(in the rows, 128 means zero)
Families of rows that turns and mirrors carry onto each other, the same ones carrying the whole set onto itself: the rest of each named row's family, in list order:
3 families of 6 rows:
zifi: [134 118 132 130 143 117 135 122 151 154 123 100 112 115  96 163 179  94
 148 143 114]
Famat: [129 147 128 140 136 132 116 128 105 163 152 129 109 145 127 130 140 112
 142 120 130]
sose: [137 162 128 136 150 138 129 108 101 160 137 138 143 139 127 134 156 139
 140 125 124]
Gunip: [149  98 131 123 160 131 118  96 159 155 123 119 137 129 129 151 156 153
 109 111 128]
fepa: [121 154 125 131 142 122 137 128 118 154 135 120 108 126 113 150 166 102
 162 147 115]
pamub: [128 136 133 137 169 134 133 132 120 142 123 108 137 128 107 137 152  87
 156 164 105]
tora: [133 122 123 133 144 134 100 103 118 146 135 121 115 141 134 139 137 131
 124  91 144]
leda: [153  96 128 104 136 110 115 124 157 161 110 106 119 132  97 171 155 115
 120 140 131]
gakis: [139 106 130 120 172 127 127 125 152 143 105  99 138 125  99 150 154  91
 142 166 111]
bova: [134 100 126 114 164 135 101 109 138 140 106 113 149 140 134 138 115 130
 114 122 132]
kun: [157 119 129 128 157 124 145 127 146 177 130 112 128 130  97 142 183 114
 140 167 124]
sefu: [150 128 137 131 146 140 111 112 126 172 138 137 143 149 134 138 137 148
 109 110 128]
dapug: [122 143 135 146 163 144 122 128 100 142 135 119 139 140 126 123 130 102
 144 142 114]
Bom: [145 108 115 100 141 118 105 102 137 144 108 115 121 138 121 163 137 141
 117 112 143]
murod: [144  89 126 105 168 127 112 115 158 145  98 102 147 133 114 151 134 113
 121 147 127]
voku: [139 145 133 153 156 138 143 114 119 162 140 116 134 124 106 131 185 110
 152 139 123]
viza: [123 124 130 137 161 145 105 115 110 139 127 119 144 144 139 124 114 124
 124 117 127]
Periv: [151 106 117 102 162 117 139 109 162 160 111 115 132 126 116 159 171 144
 126 152 125]

Which other rows belong to the same family as bova? pamub, gakis, dapug, murod, viza
Which other rows belong to the same family as zifi? Famat, fepa, tora, leda, Bom
Which other rows belong to the same family as kun? sose, Gunip, sefu, voku, Periv

Families of rows that turns and mirrors carry onto each other, the same ones carrying the whole set onto itself: the rest of each named row's family, in list order:
4 families of 8 rows:
nesi: [147  94 122 139 107 154 134 146 135 109 156 157 131 169 123 132 115 144
 126 128 124  56 127 107 112 134 141 122 113  91 133 113 134 119 150]
Samup: [169  73 119 155 116 145 168 103 142 172 142 132 135 144 102 137 132 102
  90 158 130  97 125 134  93 126 136 121 133 121 123 110 133 134 140]
Sapuv: [152  72 122 143 113 138 157  97 146 152 141 151 139 163  85 136 135 107
 116 144 124  91 115 118 113 121 146 101 122 103 127 123 153 118 149]
Fufaz: [132 108 117 139 142 135 147 134 135 104 167 135 142 150 101 137 117 130
 140 145 166  85 139 109 138 112 148 118 129 104 111  98 146 123 132]
Nom: [145  88 144 143 117 159 142 135 117 155 130 131 119 144 120 144 126 119
 116 153 133 105 108 165 110 134 107 128 142  91 127 111 165 145 141]
tobek: [162  53 129 129 113 138 163 140 140 134 140 148 125 127 113 130 125 120
  78 167 110 108 116 109 128 142 160 124 128 145 116 103 135 149 119]
Kekuz: [137  73 119 147 144 127 155 166 124 119 133 115 103 123 124 130 140 144
 106 146 140  80 111 137 115 156 117 134 138 123 149  98 163 132 134]
mibov: [134  56 127 124 126 127 158 140 146 118 140 158 127 143 103 126 126 121
  95 151 120  98 112  98 152 146 173 104 121 121 124 116 147 127 132]
bezaz: [146  64 107 155 142 122 162 148 143 133 130 111 104 121 113 130 146 134
  83 150 136  96 128 131 115 155 126 131 142 133 141  93 130 126 132]
bedez: [147 113 102 171 108 149 140 117 120 116 122 149 125 105 115 132 134 128
 126 145 151 118 109 118 170 135 145 122 114 141 133 111 134 147 150]
sok: [145  89 120 138 113 160 146 151 117 139 120 129 121 142 108 142 134 139
 127 150 142 114 106 160 106 135 106 117 144 100 123  91 157 144 124]
zepi: [127  71 103 143 143 120 160 156 140 120 132 124 104 143 101 126 139 137
 106 130 147  85 118 128 143 159 131 111 130 102 142  90 142 116 140]
Siti: [158  82 120 156 105 156 161 104 133 166 128 150 146 147 102 137 136 110
 112 155 131 103 107 131  86 122 144 106 127 115 126 129 152 134 143]
nibe: [168  91 122 175 121 138 125 134 132 136 123 150  93 122 138 147 113 127
 113 124 132 107 114 127 147 139 164 145 102 115 140 116 135 137 168]
fave: [138 120 108 152 136 139 149 135 129 107 157 128 150 123 114 137 121 135
 139 152 180  97 132 118 119 109 148 127 135 132 116 101 145 134 127]
Maf: [155  95 122 170 108 152 115 137 142 134 114 158 111 131 141 147 116 138
 110 124 129 115 118 129 122 133 168 133 113 105 135 130 121 126 163]
Sed: [167  77 130 156 114 146 169 103 128 172 140 153 136 138 108 134 124  92
 102 156 131  95 104 126 115 127 155 118 115 123 129 126 159 146 150]
vun: [146  61 123 138 123 137 166 143 139 134 130 160 134 125 116 128 124 120
  87 161 129 113 105 105 125 139 187 108 122 139 121 123 146 141 125]
sime: [154  99 141 147 109 159 134 154 127 128 157 158 133 146 153 132  99 130
 105 138 132  62 120 120 106 136 155 142 115 103 134 128 136 136 153]
gema: [135 107 107 160 117 141 144 108 124 110 135 147 125 130  98 129 140 122
 132 142 145  99 119 106 187 135 137 111 113 120 131 109 138 132 153]
Gokuv: [156  57 127 139 140 118 167 150 134 126 145 146 118 116 115 132 121 120
  96 158 132  98 107 104 134 139 177 127 117 147 126 108 165 146 126]
Puzot: [160 111 122 160 105 169 139 146 123 119 161 143 134 146 144 129 117 139
 107 148 131  58 141 108 106 134 133 142 121 113 129 110 112 136 145]
Nagup: [152 111 118 166 121 138 138 115 112 109 138 134 119 104 113 138 134 126
 138 152 149 104 113 120 166 126 128 138 119 144 133 104 160 151 146]
mino: [161 112 108 180 108 154 139 110 119 114 136 138 120 112 119 133 141 129
 119 155 133  98 131 102 162 130 132 137 116 145 131 107 121 146 150]
Tukit: [144 117 127 159 141 145 138 133 130 107 161 123 137 125 125 143 121 132
 124 165 159 101 154 112 129 106 146 143 140 126 106 104 127 137 129]
diga: [146  87 126 159 117 142 116 125 144 125 120 157 102 149 119 148 122 133
 121 122 120 110 124 119 151 131 161 123 111  89 130 123 128 116 165]
pamod: [137 117 134 151 140 140 144 129 125 113 170 127 149 131 125 137 117 126
 132 158 165  76 134 121 109 108 137 141 138 124 122 119 160 133 138]
Vebip: [150 106 122 142 101 165 133 155 129 113 154 154 146 149 141 131 109 149
 120 138 139  65 123 117  86 129 145 130 122 112 132 118 133 130 140]
Gufip: [170  99 127 174 117 154 117 134 138 132 129 147 102 134 140 154 114 134
 110 138 125 116 141 122 131 122 161 148 116 108 117 111 110 135 154]
Goka: [136  72  95 153 142 128 167 170 131 122 122 124 108 121 117 125 141 145
  98 143 153  94 110 127 122 161 140 117 130 129 144  92 143 130 129]
tetob: [142  84 124 126 110 151 143 133 125 135 133 137 120 163  90 141 129 129
 131 140 132 103 111 150 132 134 105 109 136  83 120  89 158 134 134]
Pag: [149  80 133 131 109 160 149 141 121 144 133 125 122 139 111 136 132 126
 100 164 127 112 118 154 122 142  99 126 151 110 117  89 139 151 122]

Which other rows belong to the same family as pamod? Nom, Kekuz, nibe, Sed, sime, Gokuv, Nagup
Which other rows belong to the same family as Samup? tobek, bezaz, Puzot, mino, Tukit, Gufip, Pag

Families of rows that turns and mirrors carry onto each other, the same ones carrying the whole set onto itself: the rest of each named row's family, in list order:
4 families of 8 rows:
Gubon: [114 132 117 105 154 151 123 114 102 137 143 153 123 130 145 115 121]
sabaz: [140 101 136 120 118 151 111 132 142 142 152 138 105 136  97 149 129]
Defa: [131 112 140 142 105 129 119 114 155 109 112 126 103 110  96 144 136]
lipi: [138 100 144 118 108 166 128 130 136 148 132 133 117 134 109 147 125]
ful: [131 127 142 141 112 122 133 111 150 112 103 133 106 110  94 139 131]
bikaz: [119 130 137  99 142 142 115 125 102 130 151 157 131 131 142 116 132]
zil: [142 102 127 137 106 146  92  85 129 115 123 154 123 116 113 125 131]
sitoz: [154 106 129 141 117 135  98  87 133 123 130 159 123 122 126 128 121]
mig: [129 135 131 122 126 165 133  84 123 123 133 130 135 109  98 121 114]
vone: [103 137 132 106 155 134 150 140 128 131 128 127 105 123 132 134 123]
Pel: [113 117 116 111 116 118 108 141 133 121 125 154  95 136 131 160 140]
mim: [143 104 129 135 106 136  97  88 121 126 120 163 122 120 121 122 134]
sogu: [120 151 130 128 143 107 129  92 124 107 122 151 117 108 136 115 136]
duf: [100 134 127 107 134 131 138 154 123 123 142 126 107 121 115 131 115]
Domid: [108 139 125 115 140 111 130  95 107 101 116 150 126 107 127 119 126]
dapi: [112 142 117 132 153 118 122  90 118 109 121 156 122 112 126 109 130]
kalit: [148 102 130 122 123 133  99  73 126 118 121 162 125 122 110 137 137]
Leliv: [111 140 114 131 144 106 125 106 123 107 112 160 118 111 124 109 134]
Zimik: [135 120 140 119 142 147 135  86 115 119 136 133 133 108  94 108 115]
suram: [101 147 127 104 139 143 149 141 136 129 129 121 114 116 124 134 133]
nubo: [130 114 120 134 116 128 125 104 148 113 112 134  99 107  82 151 124]
tik: [130  97 145 117 109 160 120 137 144 139 132 124 108 128 116 154 126]
zovel: [133  98 121 117 113 169 116 135 144 138 137 133 117 132 112 149 115]
lerun: [105 141 130 112 148 135 154 146 135 130 124 129 109 128 110 130 122]
tiga: [124 108 128 116 125 123 116 144 131 129 124 148  93 127 149 152 132]
rabu: [128 128 134 139 118 131 123 111 163 108 111 130 116 118  97 150 135]
dup: [128 111 122 126 124 109 117 135 133 129 113 159 101 135 144 153 128]
dez: [123 121 116 109 135 150 119 116 102 138 152 152 122 119 152 109 123]
duneg: [118 119 115 106 143 153 119 119 104 144 139 160 128 135 140 115 125]
sova: [119 131 135 134 136 158 118  84 127 115 130 136 133 111  93 108 126]
tad: [129 112 119 124 129 111 111 143 144 121 127 151 101 128 146 142 141]
Guta: [117 131 136 123 130 161 133  93 125 130 133 130 135 109  91 103 129]

Which other rows belong to the same family as sitoz? mig, sogu, suram, zovel, rabu, dez, tad
Which other rows belong to the same family as Defa? Gubon, zil, vone, dapi, tik, tiga, sova
Which other rows belong to the same family as Pel? sabaz, bikaz, duf, Domid, kalit, Zimik, nubo

Families of rows that turns and mirrors carry onto each other, the same ones carrying the whole set onto itself: the rest of each named row's family, in list order:
5 families of 8 rows:
pur: [137 115 158 150 127 100 123 130 118 160]
gena: [132 114 148 153 124 108 119 162 128 147]
Bidom: [113 155 146 135 114 116 158 117  98 116]
salun: [114 154 123 134 101 121 142 133  86 118]
buto: [147 131 120 165 101 105 116 145 106 144]
luzok: [142 113 158 146 134 106 114 151 110 146]
mumib: [115 154 140 136 114 113 145 117  82 115]
renu: [139 115 153 152 125  99 115 129 108 159]
Fogid: [115 152 159 142 118  99 164 131 120 117]
zadaz: [121 148 157 154 143 117 152 128  83 126]
sabat: [116 114 115 152 134 109 127 162 108 145]
Pom: [131 159 140 152  89 103 160 132  99 127]
tev: [ 98 162 133 143  98 119 140 143 100 122]
bonak: [124 151 134 152 107  96 131 131  72 117]
Foz: [118 156 140 138 106 116 155 117  89 120]
zan: [109 145 153 141 135  92 134 131  94 106]
lamu: [125 118 110 158 118 112 135 161 110 152]
lod: [102 151 141 126 121 119 151 133 110 110]
gol: [112 156 132 131 100 124 157 132 106 119]
Numo: [124 152 159 156 132 121 166 128  95 132]
bebel: [141 119 156 153 117 103 129 130 120 164]
fosi: [139 117 144 155 113 110 126 162 129 152]
vosak: [144 116 163 146 125 110 133 151 129 153]
zugo: [115 114 124 151 137 109 139 161 124 144]
pilek: [128 152 148 158 130 119 148 129  71 130]
zegit: [131 155 150 160 120 122 162 128  83 137]
gizuk: [105 148 131 128 123 115 134 132  89 109]
Mif: [ 94 159 132 143 105 116 132 143  93 117]
rog: [141 133 136 161 103 108 140 144 141 147]
gizu: [111 153 145 133 122 114 149 117  90 112]
rupen: [ 93 160 139 141 105 117 144 142 108 119]
fudan: [121 119 118 155 121 113 147 161 126 151]
mibe: [154 121 153 151 107 113 131 151 117 160]
gapi: [132 121 134 156 135  97 102 145 108 128]
labes: [141 117 138 158 111 109 117 163 118 152]
busaf: [150 118 146 152 115 109 114 151  99 155]
rugu: [ 90 157 139 140 113 115 135 142 103 114]
sefa: [127 123 149 151 137 100 128 145 142 132]
rumu: [136 114 142 156 121 108 111 162 117 148]
das: [144 119 150 155 114 102 122 130 111 164]

Which other rows belong to the same family as das? pur, renu, tev, bebel, Mif, rupen, rugu
Which other rows belong to the same family as gizuk? salun, luzok, lod, gol, vosak, mibe, busaf
Which other rows belong to the same family as labes? gena, Bidom, mumib, Foz, fosi, gizu, rumu

